((130, 128, 130, 130, 130, 132, 123, 135, 131, 127, 130, 132), (132, 131, 132, 132, 132, 129, 125, 132, 128, 125, 127, 128), (138, 137, 137, 138, 138, 122, 130, 126, 122, 120, 121, 122), (149, 149, 147, 148, 149, 108, 139, 114, 109, 110, 108, 108), (109, 108, 112, 111, 110, 158, 107, 155, 154, 144, 151, 155), (140, 140, 140, 140, 141, 119, 132, 122, 119, 118, 117, 118), (120, 120, 122, 122, 121, 143, 116, 143, 141, 134, 139, 142), (135, 134, 135, 135, 135, 125, 127, 129, 125, 122, 124, 125), (112, 111, 115, 114, 112, 154, 109, 152, 150, 141, 148, 152), (130, 128, 130, 129, 129, 132, 123, 135, 131, 127, 130, 132), (144, 143, 142, 143, 144, 115, 134, 120, 116, 115, 115, 115), (155, 155, 152, 153, 155, 100, 143, 108, 103, 105, 103, 102))
The entry just left of the smallest entry: 155
Report the minimum.
100
Report the maximum.
158
The entry just left of the largest entry: 110
Report the entry just right of the smallest entry.
143

Read these off the table that follows. Counting starts at 1.
1) Which number is the top-left entry?
2) Which number is the entry in row 1 and column 2?
3) Which number is the entry in the top-right corner?
4) Which number is the entry in the bottom-right corner?
5) Which number is the entry in row 3 and column 1?
6) Which number is the entry in row 1 and column 3?
7) Which number is the entry at row 2, column 1?
8) Which number is the bottom-left entry?
[[129 143 112 118 130 129]
 [127 111 143 139 125 127]
 [135 108 122 134 125 122]
 [123 120 148 137 127 130]
 [124 149 124 119 131 132]
 [120 131 149 132 128 133]
 [137 114 113 129 126 122]
 [136 123 108 124 128 123]
 [133 137 108 119 130 126]
 [120 148 135 122 131 134]
 [134 134 107 120 129 125]
 [128 146 115 117 131 130]
 [132 107 133 138 125 124]
 [119 141 144 127 130 134]]
1) 129
2) 143
3) 129
4) 134
5) 135
6) 112
7) 127
8) 119

Questions about the row below.
1) Report the third entry from the left.
2) Report the first entry.
3) Report the third entry from the right.
128,128,107,113,137,134,150
1) 107
2) 128
3) 137

[[130 140 133 130 129 145 134 131 114 130 132]
 [133 128 117 127 125 129 123 131 129 127 126]
 [123 134 118 129 130 125 125 126 122 127 130]
 [128 128 126 131 129 139 137 126 128 129 125]
 [125 135 127 127 129 125 114 126 121 128 126]
 [123 122 131 124 124 128 131 124 122 128 129]
 [129 122 139 128 123 137 130 128 118 125 132]
 [127 124 126 125 134 125 126 135 142 128 130]
 [127 127 124 131 131 130 127 126 131 126 124]
 [128 127 150 136 127 135 125 132 122 128 128]
 [132 119 119 130 125 124 127 126 119 129 126]]
What is the entry at the centre? 128
The third entry from the end, reading row by row: 119
What is the entry just right of the largest entry? 136
What is the entry directly above the centre entry? 125
What is the third entry on the main diagonal? 118
The entry in the top-right corner is 132
The fourth entry, reading row by row: 130
What is the bottom-left entry? 132
The entry just left of 150 -> 127
The 2nd largest entry is 145
What is the last entry, reading row by row? 126
The maximum -> 150
The top-left entry -> 130
What is the smallest entry in the last column? 124
What is the third entry on the diagonal from the top-right corner? 122
The largest entry in the first column -> 133
The top entry of the column that holds the largest entry -> 133
What is the entry directly above the largest entry? 124
The bottom entry of the column that holds the largest entry: 119
What is the entry just right of the centre entry? 131
What is the 5th entry from the end, reading row by row? 127
What is the third largest entry? 142
What is the entry directly below 145? 129
The entry directly below the centre entry is 137
The first entry in the row that holds the largest entry: 128
What is the second entry on the diagonal from the top-right corner? 127
The 2nd entry from the end, reading row by row: 129

a =
[[112 110 113 113 146 145 146 146 148]
 [112 110 113 112 144 143 145 145 143]
 [134 140 147 143 120 128 131 125 132]
 [146 143 145 141 112 110 108 113 110]
 [147 149 150 144 110 108 109 108 109]]
Give the entry in the bottom-left corner.
Answer: 147
Give the median of all entries.
Answer: 132
Give the top entry of the column that holds the largest entry.
Answer: 113
The 4th entry in reading order is 113
The entry in the bottom-right corner -> 109
The entry just right of the centre entry -> 128
Give the third entry on the diagonal from the top-right corner.
Answer: 131
Give the second entry from the end, reading row by row.
Answer: 108
Give the third-last entry, reading row by row.
Answer: 109
The first entry on the diagonal from the top-right corner is 148
The 5th entry in reading order: 146
Give the 5th entry from the end, reading row by row.
Answer: 110
Give the third entry on the main diagonal.
Answer: 147
The first entry on the main diagonal: 112
Give the largest entry.
Answer: 150
